In the data rows, the value 128 means zero.
Here are some points:
Array([183, 203, 116, 187, 148, 145, 122, 100, 160, 102, 167, 134, 158, 158, 153, 137])
Array([114, 74, 149, 122, 123, 95, 139, 168, 128, 136, 133, 124, 139, 138, 128, 135])
Array([169, 217, 134, 146, 114, 128, 121, 109, 122, 68, 127, 141, 99, 144, 91, 95])
Array([121, 86, 145, 109, 112, 130, 114, 98, 122, 110, 145, 114, 132, 146, 114, 105])
Array([57, 47, 104, 104, 116, 49, 127, 173, 107, 136, 82, 103, 139, 75, 130, 137])
Array([105, 122, 133, 124, 141, 101, 152, 172, 137, 146, 117, 140, 144, 112, 144, 156])
Array([90, 56, 141, 92, 121, 120, 134, 186, 125, 169, 90, 120, 100, 107, 112, 130])
Array([138, 104, 147, 114, 126, 151, 134, 117, 137, 146, 149, 132, 133, 145, 130, 123])
Array([150, 128, 164, 141, 122, 158, 134, 110, 135, 125, 183, 140, 147, 174, 131, 126])
Array([128, 108, 144, 131, 127, 133, 136, 111, 122, 132, 152, 134, 148, 149, 125, 117])
Array([142, 105, 124, 153, 149, 145, 116, 70, 118, 122, 201, 116, 200, 154, 172, 141])
Array([114, 111, 135, 53, 107, 255, 107, 146, 131, 240, 55, 166, 0, 96, 87, 85])
Array([147, 102, 162, 117, 132, 141, 134, 116, 128, 125, 170, 134, 150, 158, 130, 123])
Array([86, 44, 144, 103, 127, 86, 143, 200, 124, 153, 98, 112, 126, 116, 121, 142])
Array([169, 221, 138, 150, 115, 133, 138, 113, 134, 71, 144, 140, 112, 141, 109, 110])
Array([171, 218, 118, 150, 93, 128, 121, 97, 114, 57, 124, 136, 88, 132, 88, 95])
Array([75, 48, 123, 85, 112, 98, 135, 187, 121, 151, 65, 119, 99, 104, 101, 121])
Then 12 other points, each followed by its number:
Array([142, 168, 132, 129, 121, 127, 131, 122, 133, 99, 126, 136, 111, 132, 111, 116]) 0
Array([100, 115, 126, 122, 132, 94, 145, 165, 129, 141, 112, 133, 139, 108, 138, 148]) 1
Array([101, 65, 134, 128, 139, 67, 142, 172, 123, 155, 142, 122, 171, 112, 158, 150]) 2
Array([99, 84, 117, 126, 139, 77, 135, 149, 126, 140, 133, 121, 163, 113, 158, 154]) 3
Array([141, 218, 134, 121, 138, 151, 118, 93, 114, 65, 74, 117, 70, 144, 71, 109]) 4
Array([149, 127, 127, 145, 152, 133, 118, 81, 119, 132, 182, 124, 185, 146, 160, 138]) 5
Array([63, 63, 111, 99, 126, 70, 133, 165, 117, 148, 100, 119, 135, 95, 140, 137]) 6
Array([161, 212, 97, 162, 129, 139, 95, 75, 135, 71, 119, 116, 106, 143, 115, 111]) 7
Array([91, 102, 129, 102, 150, 146, 151, 176, 146, 193, 104, 152, 120, 98, 152, 149]) 8
Array([71, 68, 128, 56, 102, 164, 118, 158, 119, 184, 42, 127, 33, 75, 72, 98]) 9
Array([177, 149, 128, 172, 155, 150, 130, 87, 138, 126, 195, 137, 189, 165, 173, 153]) 10
Array([164, 126, 155, 163, 164, 131, 147, 119, 147, 148, 204, 142, 208, 161, 178, 155]) 11
Which three of these numbered points are nearest to each point below, looking only along the 4 directions in which the first points spread most? Their numbers follow each, nearest first.
Array([97, 116, 133, 97, 141, 157, 155, 185, 141, 204, 93, 154, 102, 98, 146, 147]) > 8 1 6
Array([81, 40, 143, 103, 121, 80, 136, 187, 122, 146, 94, 117, 130, 117, 117, 130]) > 6 2 1
Array([97, 90, 140, 121, 147, 103, 152, 178, 140, 166, 125, 135, 157, 120, 155, 161]) > 3 2 1
Array([148, 118, 100, 147, 125, 116, 99, 67, 115, 91, 177, 104, 164, 131, 144, 114]) > 5 0 10
Array([99, 109, 116, 119, 131, 93, 138, 146, 129, 136, 115, 116, 141, 110, 143, 139]) > 1 3 2
Array([119, 127, 116, 28, 89, 255, 91, 106, 120, 247, 9, 189, 0, 51, 62, 54]) > 9 8 4
Array([92, 95, 137, 103, 144, 139, 157, 187, 149, 197, 105, 147, 122, 108, 147, 154]) > 8 1 6
Array([168, 212, 126, 151, 117, 131, 118, 102, 126, 70, 131, 135, 105, 144, 100, 102]) > 7 4 0
Array([147, 121, 151, 139, 120, 146, 127, 97, 128, 120, 182, 130, 154, 163, 136, 127]) > 5 10 11
Array([91, 71, 116, 121, 130, 79, 138, 147, 121, 138, 131, 110, 163, 110, 154, 148]) > 3 2 1
Array([92, 73, 135, 129, 145, 66, 151, 179, 135, 161, 142, 131, 183, 122, 170, 168]) > 2 3 1
Array([144, 174, 110, 149, 127, 130, 106, 105, 136, 95, 113, 119, 108, 136, 116, 118]) > 0 7 4
Array([65, 54, 125, 87, 121, 91, 135, 184, 115, 159, 70, 112, 110, 96, 102, 129]) > 6 1 8
Array([115, 98, 141, 119, 130, 121, 147, 179, 137, 158, 112, 127, 124, 124, 118, 135]) > 1 8 3
Array([135, 124, 113, 152, 134, 113, 125, 110, 128, 120, 162, 115, 175, 137, 158, 141]) > 5 11 10
Array([102, 92, 128, 110, 152, 124, 155, 182, 145, 181, 99, 129, 131, 106, 146, 161]) > 8 1 3
Array([169, 198, 99, 161, 127, 152, 93, 73, 143, 74, 116, 110, 117, 138, 109, 111]) > 7 0 4
Array([87, 62, 142, 109, 124, 96, 143, 192, 135, 166, 100, 124, 123, 112, 126, 141]) > 6 1 8
Array([93, 79, 129, 119, 142, 80, 144, 163, 130, 147, 128, 125, 156, 123, 152, 155]) > 3 2 1
Array([139, 94, 143, 152, 158, 100, 142, 134, 134, 146, 193, 135, 227, 140, 185, 166]) > 11 5 10
Array([88, 103, 108, 110, 126, 80, 129, 142, 119, 117, 93, 110, 129, 94, 129, 128]) > 1 6 3
Array([157, 133, 160, 153, 122, 161, 132, 102, 124, 120, 184, 139, 148, 179, 119, 120]) > 5 10 0
Array([93, 98, 130, 107, 146, 119, 153, 173, 142, 185, 105, 148, 121, 101, 147, 145]) > 8 1 6
Array([108, 73, 131, 139, 151, 71, 156, 160, 127, 154, 166, 132, 195, 123, 180, 164]) > 2 3 1
Array([76, 68, 131, 59, 103, 184, 113, 168, 122, 210, 40, 135, 33, 84, 87, 110]) > 9 8 6
Array([151, 255, 132, 111, 130, 174, 102, 68, 105, 32, 43, 112, 23, 146, 31, 87]) > 4 7 0
Array([76, 84, 130, 63, 101, 189, 108, 153, 128, 208, 50, 138, 40, 85, 87, 102]) > 9 8 6
Array([96, 93, 127, 111, 143, 117, 156, 179, 140, 184, 108, 143, 138, 108, 155, 156]) > 8 1 3
Array([116, 98, 124, 118, 142, 145, 136, 150, 122, 175, 119, 153, 123, 93, 155, 138]) > 8 1 3
Array([162, 236, 115, 132, 99, 138, 100, 82, 120, 30, 89, 115, 56, 123, 56, 78]) > 4 7 0
Array([100, 48, 156, 114, 127, 83, 148, 191, 130, 154, 127, 121, 146, 137, 136, 143]) > 2 6 3
